In the data rows, zero lies at 4.5, halfway between 4 and 5.
Here are some points:
[3 5 5 6 6 4 3 5 4 2 4 5 4 6 4 4 4 7 3 3 4 3 6 7 2 3 0]
[3 5 5 6 6 4 3 5 4 2 4 5 4 6 4 4 4 7 3 3 4 3 7 7 2 3 0]
[3 6 5 6 6 4 3 4 4 2 4 6 4 6 4 4 4 6 3 3 4 3 7 7 2 3 0]
[3 6 4 6 6 5 3 4 4 2 4 6 4 6 5 4 4 6 4 4 4 3 8 7 3 3 0]
[4 6 4 6 6 5 3 4 4 3 4 6 4 6 5 4 4 6 3 4 5 3 7 7 3 3 0]
[5 5 4 6 5 6 4 3 3 2 3 5 5 5 5 5 3 5 3 5 6 4 8 6 2 3 1]
[5 6 3 6 5 6 5 3 4 2 3 5 5 5 5 4 3 5 3 4 6 4 8 6 2 4 1]
[6 6 4 6 5 7 6 3 5 4 4 5 4 4 5 4 4 4 4 4 7 6 7 5 4 4 3]
[7 6 5 5 4 8 7 3 4 5 6 4 4 4 5 4 5 3 5 4 6 5 7 4 5 5 4]
[7 6 5 6 5 8 7 3 4 4 6 5 4 4 4 4 5 3 5 5 6 5 6 4 5 5 4]
[7 5 5 5 4 6 6 2 5 5 5 4 5 2 5 5 5 4 6 5 5 6 6 3 6 6 6]
[7 5 5 5 4 6 6 2 5 5 5 4 5 3 5 5 5 4 5 5 5 6 5 4 5 7 6]
[7 5 5 5 4 6 6 2 5 5 5 4 5 3 4 5 5 4 6 5 5 6 5 4 5 7 6]
[7 5 5 6 4 5 6 3 5 5 5 4 5 3 4 4 5 4 5 5 4 6 5 4 5 7 6]
[5 4 5 6 5 4 7 4 6 6 6 5 6 4 5 3 4 3 7 6 5 6 4 3 6 6 8]
[4 5 5 5 6 3 5 4 6 7 7 5 6 5 5 3 5 4 7 6 4 5 5 4 7 5 7]
[4 6 6 5 6 3 5 4 6 7 7 6 6 5 6 3 5 4 7 6 4 5 4 4 7 4 7]
[3 5 6 5 6 3 5 4 6 7 7 6 6 5 6 3 5 4 7 6 4 5 4 4 7 4 7]
[3 5 6 5 6 3 5 4 6 7 6 6 6 5 6 3 5 4 7 6 3 4 4 4 7 4 7]
[4 6 6 5 6 3 4 5 5 7 6 6 6 4 6 4 4 4 7 6 3 4 4 4 6 4 7]
[4 5 6 5 6 3 4 5 5 7 5 6 6 4 6 4 4 5 7 6 3 4 4 4 7 4 7]
[4 5 7 4 6 3 4 5 5 7 5 6 6 4 7 4 4 5 7 6 3 4 4 5 6 3 7]
[4 5 7 4 6 3 4 5 5 7 5 5 6 4 7 4 4 5 7 6 3 4 4 5 6 3 7]
[3 5 6 5 6 3 2 4 4 6 4 6 7 5 6 5 3 6 6 7 2 3 4 6 5 2 6]
[4 4 5 5 6 3 3 4 3 5 2 5 8 4 6 6 2 6 5 7 3 4 4 5 4 3 7]
[4 4 6 4 6 4 3 4 3 5 2 5 8 4 6 6 2 6 4 7 4 4 4 5 4 3 6]
[4 5 6 5 6 3 3 5 4 4 1 6 8 5 6 5 1 6 3 6 5 5 4 6 3 2 5]
[4 5 6 4 7 3 3 5 4 4 1 6 8 5 7 5 1 6 3 6 4 5 4 6 4 2 5]
[4 5 6 4 6 3 3 5 4 4 2 7 8 5 7 4 1 7 3 5 4 5 4 6 3 2 5]
[5 5 6 5 6 3 3 5 4 4 2 7 7 5 7 4 0 7 3 5 4 5 3 6 4 3 5]
[5 5 6 4 6 3 3 6 4 4 2 7 7 5 7 3 0 7 3 5 4 5 3 6 4 3 5]
[5 5 6 4 7 3 4 6 4 4 2 7 7 5 6 3 0 7 3 5 4 5 3 6 4 3 5]
[5 7 7 6 8 4 5 7 4 4 4 8 5 7 5 1 0 6 1 3 6 5 4 8 3 2 4]
[5 7 7 5 8 4 5 6 4 4 4 9 5 7 5 1 0 6 1 3 6 5 4 8 3 3 4]
[5 7 7 5 8 4 5 6 4 4 4 9 5 7 5 1 0 6 1 3 6 5 4 8 4 3 3]
[5 7 7 5 8 4 5 7 4 3 5 9 5 7 5 0 0 6 1 3 6 5 4 8 4 3 3]
[5 7 7 6 9 4 6 6 5 4 5 9 5 7 5 0 0 5 2 3 6 6 4 8 4 3 3]
[4 8 7 6 9 3 5 7 6 4 6 9 4 8 5 0 0 6 3 2 5 5 4 8 5 3 3]
[4 8 7 6 9 3 5 6 6 5 6 9 4 8 5 0 0 6 3 2 5 5 4 7 5 3 3]
[5 8 7 5 9 4 6 7 7 6 7 9 3 7 6 0 1 5 4 2 6 6 4 7 6 3 4]
[5 9 7 5 8 4 6 7 7 5 7 9 3 8 6 0 1 5 4 2 6 6 4 7 6 3 4]
[5 8 6 5 8 4 6 7 7 6 7 9 3 7 6 0 2 4 4 2 6 6 4 6 6 3 4]
[5 8 6 5 8 4 6 7 7 6 7 9 3 7 6 0 2 4 4 2 6 6 5 6 6 4 4]
[4 7 5 4 6 2 4 6 7 6 5 7 5 6 8 1 4 5 6 4 5 6 5 4 6 3 5]
[7 7 5 4 4 5 4 4 5 6 5 5 3 2 5 4 6 6 5 4 3 4 5 4 6 5 5]
[7 6 5 4 4 5 4 4 5 6 5 5 3 2 5 4 6 6 6 4 3 4 5 4 6 5 5]
[7 6 5 4 3 6 4 4 5 6 5 4 3 1 5 5 6 5 6 4 3 4 6 4 6 5 5]
[7 5 5 3 3 5 4 4 4 6 5 4 3 1 5 5 7 6 6 5 3 3 6 4 6 5 5]
[8 4 4 4 1 6 5 4 3 5 3 2 4 0 4 6 6 5 5 6 4 4 5 3 4 6 6]
[8 4 4 4 1 6 5 4 3 5 3 2 4 0 4 7 6 5 5 6 4 4 5 3 4 7 6]
[8 3 4 4 1 6 5 5 3 4 3 1 4 0 3 7 6 4 5 6 4 4 5 3 4 7 6]
[7 3 4 4 0 6 5 4 3 4 3 1 5 0 3 7 6 4 6 6 4 4 5 3 4 7 6]
[7 3 4 4 1 6 5 5 3 4 4 1 5 0 2 7 6 4 6 6 3 4 5 2 4 7 7]
16 more points follow, each with its number after it:
[7 2 4 4 1 6 5 5 3 4 4 0 5 0 2 7 7 4 6 6 3 4 5 2 4 7 6] 0
[6 4 5 6 2 7 7 5 3 3 6 2 3 1 0 5 5 2 5 5 5 4 6 4 3 7 5] 1
[5 3 4 7 3 6 6 5 2 2 6 3 4 2 0 6 5 3 4 5 4 3 6 4 3 6 4] 2
[5 3 4 7 3 6 6 5 2 2 6 3 3 2 0 6 5 3 4 5 4 3 6 4 3 7 4] 3
[5 3 4 7 3 6 6 5 2 2 6 3 3 2 0 6 5 3 4 5 4 3 6 4 3 7 4] 4
[5 3 4 6 3 6 6 5 3 2 6 3 3 3 0 6 5 3 4 5 4 4 6 4 3 7 4] 5
[3 3 4 6 4 4 6 6 5 4 8 4 3 5 0 4 5 3 6 5 4 4 5 4 5 6 4] 6
[3 3 4 5 4 4 6 6 5 4 8 4 3 5 0 4 5 3 6 4 4 4 5 4 5 5 4] 7
[2 3 4 6 4 4 6 6 5 4 8 4 3 5 0 4 5 3 6 5 4 4 5 4 5 5 4] 8
[3 4 2 7 5 3 5 5 6 4 7 5 4 6 2 3 5 2 5 4 5 5 6 4 5 4 4] 9
[3 4 2 7 5 4 5 5 5 4 7 5 4 6 2 4 5 2 5 4 5 4 6 3 4 4 4] 10
[3 4 2 7 5 4 5 5 5 4 7 5 4 6 2 4 5 2 6 5 6 5 7 3 4 4 4] 11
[3 2 0 5 4 3 4 5 5 4 5 4 5 4 4 5 7 3 7 6 4 5 6 2 5 5 5] 12
[3 2 0 5 3 3 4 5 5 4 5 4 5 4 4 5 7 3 7 6 4 5 6 1 5 5 5] 13
[4 3 0 5 3 3 4 4 5 4 5 4 5 4 4 6 7 3 7 6 5 5 6 1 5 5 5] 14
[4 2 0 5 4 3 4 4 5 5 5 3 5 4 4 6 7 3 7 6 5 5 7 1 5 5 5] 15
Which of these numbered points is nearest to each point below, ignoring the 2 directions in which the first points spread most? Its number follows each.
[5 5 7 2 5 6 5 4 6 7 4 5 4 5 7 5 5 6 4 4 5 6 1 5 7 4 7] > 0
[5 6 5 4 4 7 7 2 6 6 7 5 1 5 5 4 6 4 4 2 6 6 5 5 7 5 4] > 5
[7 6 7 3 3 8 7 4 6 6 8 5 0 5 3 3 5 5 3 0 6 5 3 7 7 5 4] > 1
[7 5 4 4 4 7 7 3 5 5 6 4 3 4 3 5 6 1 4 4 7 6 6 3 5 7 5] > 1
[4 4 6 3 5 3 5 6 6 6 5 5 4 6 6 3 3 6 4 3 5 6 0 6 6 5 6] > 0
[3 5 4 6 5 3 0 5 3 4 1 4 7 5 6 6 5 6 5 6 2 3 5 5 3 4 3] > 12
[5 4 6 2 4 4 5 5 6 7 5 4 3 5 6 4 4 6 4 3 4 6 0 5 7 5 6] > 0
[7 5 7 3 4 7 4 6 3 4 4 4 3 4 6 4 4 6 4 3 4 2 4 6 4 4 4] > 0
[3 5 4 6 5 4 4 6 4 1 6 4 3 6 2 4 5 5 4 3 4 3 6 6 2 4 1] > 7
[3 6 4 5 5 5 5 3 6 4 5 6 3 6 4 4 5 6 2 2 6 6 5 7 5 4 1] > 9
[5 5 2 5 4 5 4 0 7 5 3 5 5 5 5 6 6 5 3 4 6 7 5 4 6 5 4] > 14
[4 5 6 4 5 3 5 6 6 5 5 5 4 6 6 3 3 5 3 3 5 6 0 6 6 4 5] > 0
[3 5 5 6 5 4 4 6 4 1 6 5 3 5 2 4 5 5 4 3 4 3 6 6 2 4 1] > 7
[6 5 3 4 4 5 5 0 6 6 4 4 5 5 5 7 6 5 4 5 5 6 5 4 6 5 5] > 14
[5 4 6 2 4 4 6 5 6 7 5 4 3 5 6 4 4 6 4 3 5 6 0 5 7 5 6] > 0
[3 4 6 5 6 3 5 6 5 4 5 6 5 7 5 3 2 6 3 3 4 5 1 6 5 4 4] > 0
[5 5 7 2 5 6 5 4 6 7 4 5 4 5 6 4 4 6 3 3 6 6 1 5 7 4 7] > 0
[3 5 6 5 7 2 4 6 5 5 5 6 5 8 6 2 2 6 3 3 4 5 1 7 5 4 3] > 0
[6 3 4 3 2 4 5 4 4 5 4 1 5 1 4 6 7 3 6 5 3 5 4 2 5 8 7] > 0
[5 5 6 3 5 6 5 4 6 7 5 5 5 6 7 4 4 5 4 4 5 6 2 5 7 4 7] > 0
[4 2 0 4 3 3 5 3 5 4 4 3 6 4 4 7 7 2 6 7 5 6 6 0 4 6 5] > 14
[3 5 5 5 6 3 5 6 5 6 8 5 4 6 4 3 5 0 7 5 4 4 5 3 6 5 6] > 10
[5 5 6 2 5 6 5 4 6 7 4 5 4 6 7 4 4 6 4 4 6 6 1 5 7 4 8] > 0
[5 4 6 0 4 5 6 6 5 6 5 4 3 5 6 4 4 5 4 3 5 4 2 5 5 4 5] > 0
[3 5 6 5 6 3 5 6 5 5 5 6 5 7 5 3 2 5 3 4 4 5 1 6 5 4 4] > 0
[2 0 3 5 4 4 6 5 3 3 5 2 6 4 2 6 5 3 6 7 4 4 4 3 3 6 5] > 8
[3 2 0 4 3 3 4 4 6 5 5 3 6 4 4 6 7 2 7 6 5 5 6 1 5 5 5] > 15
[4 3 1 5 4 5 7 4 5 5 7 3 5 4 3 5 6 0 7 6 6 5 6 0 5 7 7] > 11
[0 2 4 5 5 3 4 5 4 4 6 3 6 5 3 6 6 3 7 6 3 3 5 3 5 5 4] > 12
[5 5 4 4 4 5 4 0 6 6 4 5 5 5 5 6 6 5 4 5 5 6 5 4 6 5 5] > 14
[5 5 6 3 5 5 5 4 6 7 4 5 4 6 7 4 4 5 4 4 5 6 1 5 7 4 7] > 0
[5 4 6 2 4 5 6 5 7 7 5 4 3 5 6 4 4 6 4 3 5 6 0 5 7 6 6] > 0
[7 5 7 3 4 7 4 6 2 4 4 4 3 4 5 5 4 5 4 3 4 2 4 6 4 4 4] > 0
[7 6 6 3 3 8 7 4 6 6 8 5 0 5 3 3 5 5 3 0 5 5 3 7 7 5 3] > 1
[4 4 6 4 3 3 3 6 3 5 5 3 5 3 5 5 6 5 7 5 0 2 4 4 5 6 5] > 0
[4 4 2 5 4 5 7 4 5 5 7 3 5 4 3 5 6 0 7 7 6 5 6 0 5 7 7] > 11
[6 5 7 2 3 6 5 5 3 5 4 4 3 4 6 4 4 5 4 3 4 3 3 6 4 5 3] > 0
[5 3 6 2 4 4 6 5 6 7 5 4 3 5 6 4 4 6 4 3 5 7 0 5 7 6 6] > 0
[3 0 3 4 3 4 6 5 3 3 5 1 6 4 2 7 6 3 7 7 4 4 4 2 3 6 5] > 8
[7 4 5 4 4 6 6 4 5 7 5 4 5 3 6 5 4 4 6 6 6 6 5 3 6 4 8] > 0
[6 3 4 3 2 4 5 4 4 5 5 1 5 2 4 6 7 3 6 5 3 5 4 2 5 8 6] > 0
[7 6 6 4 4 7 5 2 5 6 4 4 4 4 6 5 5 6 4 3 5 5 4 5 6 4 6] > 0
[5 5 2 5 4 5 4 0 7 5 3 5 5 5 5 6 6 5 3 5 6 7 5 4 6 5 4] > 14
[6 6 3 5 5 6 6 5 5 5 5 6 5 5 5 3 3 2 4 5 9 6 7 3 4 4 5] > 11
[3 5 5 5 6 3 5 6 5 6 7 5 4 6 4 3 5 1 7 5 3 4 5 3 6 5 6] > 10
[5 6 5 5 6 5 5 5 4 3 4 7 5 6 6 3 1 6 2 3 7 5 4 7 3 1 4] > 0
[6 5 6 2 3 6 5 5 3 5 4 3 2 4 6 5 4 5 4 3 4 3 3 5 4 5 3] > 0
[7 5 7 4 3 7 4 6 2 4 4 4 3 4 5 5 4 5 4 4 4 2 4 6 3 4 4] > 0
[4 4 4 6 4 5 5 6 2 0 4 4 4 4 1 5 4 5 3 4 4 3 6 5 1 5 2] > 2
[3 6 4 5 5 5 5 3 6 4 5 6 3 6 4 4 5 6 2 2 6 5 5 7 5 4 1] > 9
